Named moves come first, each a turn or a mirror and shown by rows before and after it. Which of them, in which order, take the first row of each pair that follows to the second? Write the first one first, as in the answered first pair.
move X:
[ -6   7  -1  -5  14  -8  -9  -4  -4  -4  -4 -10   0  -5   4 -36 -16  -1
   6  16 -13  -3  -1  27   1  21  -1   0  21 -24 -10  -9] |-> [  1   7   3  -8  27  -2  -9   1   4  -5 -10  -3   9  -8  -1 -25  -8  -3
   2  20 -11   8   9  26   2  25  -8   1  24 -19  -1 -10]
[ 21 -11 -17   6 -11   8   0 -22  23 -20  15  19  12  -2  13  22   7  -6
   5  -6  20   4  -5  26 -22  -5  17  26   5  -3  -6 -15] |-> [ 17 -12 -17   7 -17   6   0 -23  19 -20  16  17   7  -2  17  17   3  -5
   7  -7  18  -1  -8  26 -23  -6  20  25   3  -6  -9 -14]
[ -5 -12 -15  15 -49 -19   9 -14  -2  -6  22 -30 -46  14  25 -40 -15 -14
  27 -23   3 -35 -25  24 -32   3   7  23  -2 -14 -39  -1] |-> [ 41  -4   3   2  29  22   0   7  47 -13 -15   6  22   5 -12  20  41 -25
  -9   8  17  34  30  15 -25  18 -41  34  24  12  23   7]
[ 26  23  23  17 -16  53   1  16  17  47  32 -20  44 -32 -19  64  21   8
 -14 -21 -16  44   1 -24   7 -54 -14  18   2  51  15  23] |-> [ -5  17  11  25 -69  23   8   1 -17  51  57 -44   0 -25   3  24 -16  18
  11 -40 -26  -2 -35 -19   2 -67  20  11 -17  33 -26  19]
move M:
[ 11  27   2  24   0   7   8   9  -7  12  15  -6  -1  19 -31  -7 -17   8
  24   2 -12 -19  23 -20   8 -15  14  32 -39  36 -11   4] |-> [  2  11  -9  -1  24  21   3  32   2  11  11  18  26  14 -35   6 -11  12
  14  27   0 -14  33 -33  18 -16   9   4 -17  21   3  -9]
[  8 -24 -10  28  -7   5  -2 -45   5 -50 -35  41  -5 -12  -2  24  24  19
   3 -48  35  -2  17  17 -46 -10 -43  16   7   3  27  18] |-> [  6 -30 -13  20   2  10  -4 -37   7 -50 -36  47   5 -13  -3  27  27  21
  -1 -39  38  -3  21  11 -44 -10 -44   7  15  -3  31  15]
[  8  -4   9 -11  -5   0   1 -16  36 -15 -14  20  -6   2  12  -6  -6   2
  -6  -3   8   1  14  -2   1 -16  -7   7   9  15  -2   3] |-> [  9  -3  10 -10  -6  -2   3 -17  36 -15 -15  17  -8   2  12  -7  -6   3
  -5  -4   6   1  15  -2   1 -14  -7   9   8  15  -1   1]
[ 18   6  -8  -2  12 -18 -33   2   9 -12 -18   2  18 -30  -3   8  16   6
 -11 -12 -23  43  50 -10   3  -3 -17  -7 -16  11  41  -3] |-> [ 21  14  -2  12   1 -26 -31 -10   4 -13 -16 -10   1 -28  -1   1  13   3
  -3 -26 -28  43  44  -3  -3  -3 -14   9 -29  17  32   5]
move S:
[-37  29   5 -35  -1 -23 -11  21 -29  10   7   0 -26 -21 -33 -45 -27  21
  -1  -7 -14  38  -6 -10  34  20  30 -13  -2 -19 -34  15] |-> [-34  25   3 -26 -27 -27  -9  12 -27  10  13 -12 -39 -20 -26 -45 -29  18
   6 -20 -16  33 -14  -7  20  12  31  -6 -14 -13 -45  18]
[-15 -10  -8  -1  -5  -7   2  -9 -20 -11  -3  -4 -14   4   8 -26 -17  -2
   9  -1   0 -24  -3   3   6   4  14   0   8  -7  -8  -5] |-> [-14  -9  -7  -2   4  -9   4  -5 -19 -14  -7  -2 -11   5   7 -26 -15  -6
   9   1   1 -19   0   6   6   9  10   1  15 -11  -6  -5]
[  0  24 -20  19 -19 -11   0 -51 -32 -11 -26   7 -23  31  -1  -9 -29  31
  -5 -47  11 -29  -4  -9  34   6   5   8  -1  37  34   1] |-> [  8  19 -20  25 -19 -24   2 -46 -18 -25 -26  -4 -31  34   7 -21 -25   5
   5 -56  13 -30   1   6   9  15  -5  31  11  28  30  -1]
[ -3 -37  -9  -8  -7 -22 -21   7 -63  -4  -5 -11  -7 -22  -5 -20 -20   0
  11 -19   1  -7  -5 -16  10   3  28 -21   0 -18 -22 -27] |-> [  1 -39  -9  -7 -10 -28 -20   7 -58  -8  -6 -15 -12 -21  -3 -24 -19 -10
  15 -23   1  -9  -5 -11   0   3  25 -13   2 -20 -24 -27]
Now pairs of rows:
(two moves a pair)
[-10  -6 -10 -14  -2 -10   5  15   6   0  19  -4   4   0   2  -4  -7  -1
   6  -3   4 -22  -8  -9  -4  -9  10 -16   0 -14 -17  -9] |-> [ -4  -1  -6  -8   5 -18   8  15   8  -4  16 -10   0   0   2 -13  -3 -13
   9  -6   4 -19  -2   1 -10   0   6  -1   6 -20 -18  -8]
M then S
[  4  33  20  -5  43  -2   0  12 -17   9 -17  -3  18  -2 -25   1   7  13
  -8   8  -8  33  21   8  33  23  -5   5   5  12  16  10] |-> [ -5  39  18  12   7 -22   6  -8 -36  12  -5 -26 -17   2 -12 -23 -14  14
   8 -14 -18  12  -2  15  25  19  13  15 -14  10 -11  15]
M then X
[ 12  47  24   8  29  13  18  -8   3  -8  -9 -22  -4  22   6  14   7   1
 -24 -27  -5  25 -12 -19  18   7 -15  25 -19  15  23   7] |-> [-17  20   4 -26  42  22  14  21   0  -4  -2   3  21  17  11  16  -4  12
 -27   2   7   8 -14 -36  31   0  -6 -22   8 -18  25 -16]
X then M
[ -8 -21  -8  -8 -68   0   8 -22  17  -4  23 -24 -16  -8  28   3  -3   4
  30  -5  10 -36 -25   9  -9 -33  10 -10 -43  -1 -39 -15] |-> [ -3 -40 -16 -40 -17  28  -1  14  39  -4  10  14  37 -14  16  36  19   5
   8  34  27 -12   2  -9   4 -28 -10 -41  -7 -12  -5 -28]
M then X
[-12  39   4   1 -19 -30  -8  21  -6   7  35 -29 -21   2  -6 -18 -13  27
  10  -4 -21   9 -34   1   7  -4  -3 -10 -27 -15 -41  10] |-> [-15  15  -5 -24  24 -25  -8  58  19  -6  28  -5  12  -2  -7 -15  -2   6
   4  22  -7  15 -13   0   1   8 -17 -23  16 -46 -23  -9]
S then M
[ -1  30  -4 -28  35  24  -8  31  -9   4  -9   4 -12 -10   7   5  -6  -9
 -11  35  13   5  16  12  -2   9  -6  -3  36  -4  17   0] |-> [ 16  52  10  -3  18  14  -4   6 -15   1 -10 -20 -37  -7   6  -3  -5 -15
  -4  11   3  10  11  28 -11  10  -6  29  13  18   6  16]
M then X
[-14  27  17   9  10   8 -27 -27 -21  15   6  -3  10  14 -14  23  -3  52
 -37   3   4  19 -26 -33  62 -40  14 -67 -24  25  18  13] |-> [-14  31  19  16  -4   0 -25 -36 -26  16  11 -13  -4  16 -10  15 -10  52
 -32  -7  -1  13 -33 -29  58 -41  20 -59 -33  29  10  16]
X then M
[ 22  34  -9  23  13   7  -4 -10  22  -4 -11   9 -24   2  28 -22  -2 -23
  34 -36 -25  11   0  20   5  -5 -26  15 -33  13 -21 -28] |-> [ 19  18 -16   0  44  25 -10  14  36  -5 -17  36  12  -3  19  -3  10 -21
  21  -9 -14  22  16   8  15  -1 -36 -10  -8   1   1 -41]
X then M
[ -3   8  -2  14  48 -33  -3   6 -25  20 -39  -1 -28 -13 -28 -54 -33  -2
   4  42 -18  -4 -37  19   9  31  -2  23  38 -49   6   3] |-> [  7  16   7  26  49 -33  -2  -2 -20  17 -44  -6 -32 -12 -33 -52 -26  -5
   2  33 -20   9 -31  24   5  35  -9  38  28 -35  10  11]
X then M
[ -9   9 -20 -16 -34  14  -8 -29 -34  -8 -10  23   3  -4  19  -7   0  40
  14  26  25 -13  11 -19   9 -11  11 -42 -22   3  -4  12] |-> [  6   5 -19   4 -53 -10  -2 -33 -15 -25  -6  -4 -22   1  30 -27   2   2
  31   2  25 -18  11   4 -33  -5   4   0 -18   2 -21  16]
M then S
[ -1  -3  -2   9   8  10  -4 -12  -4  19  -7  -1   5   5 -23  16  19 -11
  -7 -18   9  38 -11   2  13  -8 -13   2 -27  21   4   3] |-> [ -4  -9  -5  17  -2 -13   2  -8  -6   8  -1 -15 -15  10 -11 -12   7 -32
   7 -29   8  22 -17  17  -5  -1  -8  19 -19   3 -12  -4]
X then S
[ -6  40  -1   9  -1   0  20  -4 -32  15  -3  10   7 -16  -8  -3  -8  19
  -8   2   1   7   3  -6  20  16  11   1 -16  22  -2   6] |-> [ -4  29  -8  13 -29   1  20 -10 -24  15   6   2  -2 -15   0  -1 -10  18
  -2  -6   3  -1  -7  -8   5   0  12   0 -25  29 -11   6]
M then S
[  6   3  -5  -1 -19 -12 -12  23  38  -1  17  -8   2   4  -2   8 -10 -14
   5   1  -3   5  -8   2 -15 -26   2 -24  -6   6  -9  -9] |-> [ 10   5  -2  -2  -2 -10 -11  31  41  -4  14  -2  12   1  -7  10  -3 -19
   1   6  -1  12   1   2 -13 -19  -5 -21   3   4  -1 -10]
X then S
[-11  17 -22 -17  -7   4   7  -1 -25  13   4  16  28  23   5  11  -6  19
 -10 -19  -9  -1   6  -5   7 -19 -11 -18 -10  -3  -1  16] |-> [ -2  23 -14 -14  -2   7   6  -6 -20  12  -2  13  30  23   0  17   1  17
 -13 -22  -9   9  10  -2   4 -15 -18  -9 -14   7   5  20]
M then X
